Each path below is one point turned by a fixed rotation once a step. After each direction that follows a path, write how fast that rotation turns it, in degrees a step (0 if it stays still).
Each turn is a multiple of 5 degrees from 10 to 175, or 0.
Each row of a path follows its step; steps can be skipped.

step 0: [ 1.55  0.85 -0.80 -0.41  0.25 -0.90 -1.50 -0.45 -0.55 -0.55 -0.31 -0.15
  0.62 -0.99  0.47  0.98 -1.55 -0.57 -1.01 -0.73  0.75  1.99 -1.51  0.92
 -1.52  1.74 -2.36  1.47 -0.56  0.32 -0.98  1.33 -2.25  0.38 -1.59]
step 1: [-1.38  0.62 -1.04 -0.84  0.72 -0.11  0.53  1.76 -3.28  0.36  0.00 -0.04
  2.61  0.39 -1.14 -0.55 -0.07  1.05  0.49  1.11  0.18  0.38 -0.21 -1.39
  0.59  1.51  0.29 -1.08 -0.91  1.20 -1.16 -0.86 -0.63 -2.38  0.81]
step 3: [-0.11  0.95  0.53 -1.19 -0.53 -1.65 -1.59  2.16 -0.77 -0.57 -1.57 -0.69
 -1.38 -0.58  0.04 -1.00  0.43 -0.70 -1.23  2.16 -1.26  2.00 -0.15 -1.00
 -1.30 -0.66  1.45 -1.57 -0.61  1.37 -1.50 -0.91 -0.68  0.10  1.17]
step 4: [-0.75  1.78  0.35 -0.39  0.14 -0.10 -0.08  0.92 -0.41  0.42  1.58 -1.74
  1.01  0.33 -0.30  0.45 -1.10 -0.39 -1.11 -0.79 -1.03  0.00 -3.22  1.88
 -0.10  0.43 -1.42 -1.35  2.24  1.04  0.19 -0.75  1.07  0.82 -2.04]
step 5: [ 0.16  2.07 -0.73 -1.09  0.15  1.78 -2.62  1.14 -1.28  0.51 -0.96 -1.27
 -1.25 -0.89 -1.17  0.26 -0.37 -0.35  0.82  0.65  0.54 -0.16 -1.24 -1.29
  1.65  0.02 -1.07  0.35 -1.83 -0.59 -2.42  1.47 -0.14  0.26  0.93]
step 6: [-0.67  0.50 -1.15 -0.47  1.40 -0.94  1.61  0.65 -1.29 -1.06 -1.58  1.27
  2.19  0.53  1.39 -0.86 -0.63 -0.55  0.22 -2.22 -2.08  0.32 -2.24  0.05
  0.39 -0.67 -1.22 -1.54 -0.48  0.17  0.04  0.50 -1.53  1.40  0.08]
step 7: [-0.57  0.05  0.58 -0.18 -0.15 -1.13 -0.98  0.10 -1.72  0.10 -1.51 -2.41
  0.19  0.19  0.10  0.13  0.31 -1.75  1.69  0.67  1.10 -0.78 -1.49  0.32
 -1.64 -1.05  0.70  0.68  0.26  1.35 -1.27  2.53 -0.41 -2.88  0.00]
step 8: [ 2.05 -1.13 -1.62 -1.00 -0.24 -1.14 -0.27  3.45  0.29 -0.76  0.80 -0.02
 -0.39  1.10  1.22  0.84 -1.15  1.39  0.67 -0.46 -0.11 -0.38 -1.81 -1.67
 -0.04  0.33 -0.30 -2.01  1.21  1.78 -0.27 -0.31 -0.36  0.53  0.45]
step 11: [-1.51  3.00 -0.02  0.74 -0.61  0.41 -0.91 -0.34  1.20  0.46 -0.29 -0.16
  1.19 -1.47  1.07  0.66  1.05  1.11  0.82 -0.73  0.31 -0.49 -0.91  0.15
 -0.73 -2.44 -1.38 -1.57  0.27  1.97 -0.38  2.15 -0.70  0.36  1.34]
Directions:
[-0.73  0.23 -0.01  0.15  0.66  0.31 -0.33 -0.13 -0.15 -0.59  0.05 -0.13
 -1.21  0.29  0.11 -0.37 -0.15 -0.36 -0.22 -0.29 -0.55 -0.13 -0.45  0.55
  0.98 -0.30  0.15 -0.17 -0.03 -0.25  0.17  0.48  0.12 -0.01 -0.01] | 45
[-0.67 -0.03  0.06 -0.25 -0.03  0.02  0.41 -0.09 -0.47 -0.01 -0.26 -0.42
  0.49  0.93 -0.22  0.74  0.95 -0.61  0.07  0.41  0.28 -0.15 -0.05  0.44
  0.32  0.61  0.32  0.00  0.63 -0.13 -0.08 -0.17  0.26 -0.07 -0.45] | 125
[ 0.33  0.41 -0.53 -0.45 -0.40  1.26  0.27 -0.41 -0.30 -0.37  0.18 -0.72
 -0.33  0.22  0.27  0.10  0.00  0.40  0.41  0.21 -0.17 -0.21 -0.26 -0.19
 -0.64 -0.29  0.20 -0.04  0.07 -0.36  0.64 -0.42 -0.46 -0.36 -0.07] | 125
[-0.08 -0.61 -0.59 -0.12  0.48 -0.85 -0.02  0.00 -0.38 -0.64  0.24 -0.39
 -0.05  0.48  0.65 -0.23 -0.56  0.24 -0.12  0.12  0.51 -0.23  0.66 -0.24
  0.16 -0.29  0.34  0.49  0.42  0.52 -0.07 -0.36 -0.23 -0.65  0.15] | 60
[-0.42  0.39  0.48  0.19  0.00 -0.03  0.43 -0.51  0.92 -0.12 -0.08 -0.63
  0.25  0.46  0.41  0.25 -0.40  0.20 -0.09  0.12 -0.03  0.22  0.10  0.25
 -0.23 -0.37 -1.27  0.63  0.17  0.15 -0.06  0.60 -0.03 -0.09 -0.36] | 160
[ 0.05  0.32  0.40  0.00  0.05  0.00  0.58  0.91 -0.05 -0.21 -0.61 -0.34
  0.14 -0.18  0.26 -0.02  0.51 -0.25 -0.31 -0.82  0.67  0.09  0.27  0.05
  0.19 -0.85  0.15  0.21 -0.88 -0.17  0.57 -0.35  0.11 -0.20 -0.29] | 90
[-0.18  0.44 -0.07  0.55  0.30 -0.34 -0.15 -0.27 -0.42 -0.07  1.00 -0.36
  0.27 -0.50  0.44  0.26  0.18 -0.80 -0.02  0.01  0.05 -0.10 -0.11 -0.87
 -0.38  0.12  0.22  0.42 -0.05 -0.09  0.77  0.53  0.36  0.59 -0.06] | 155
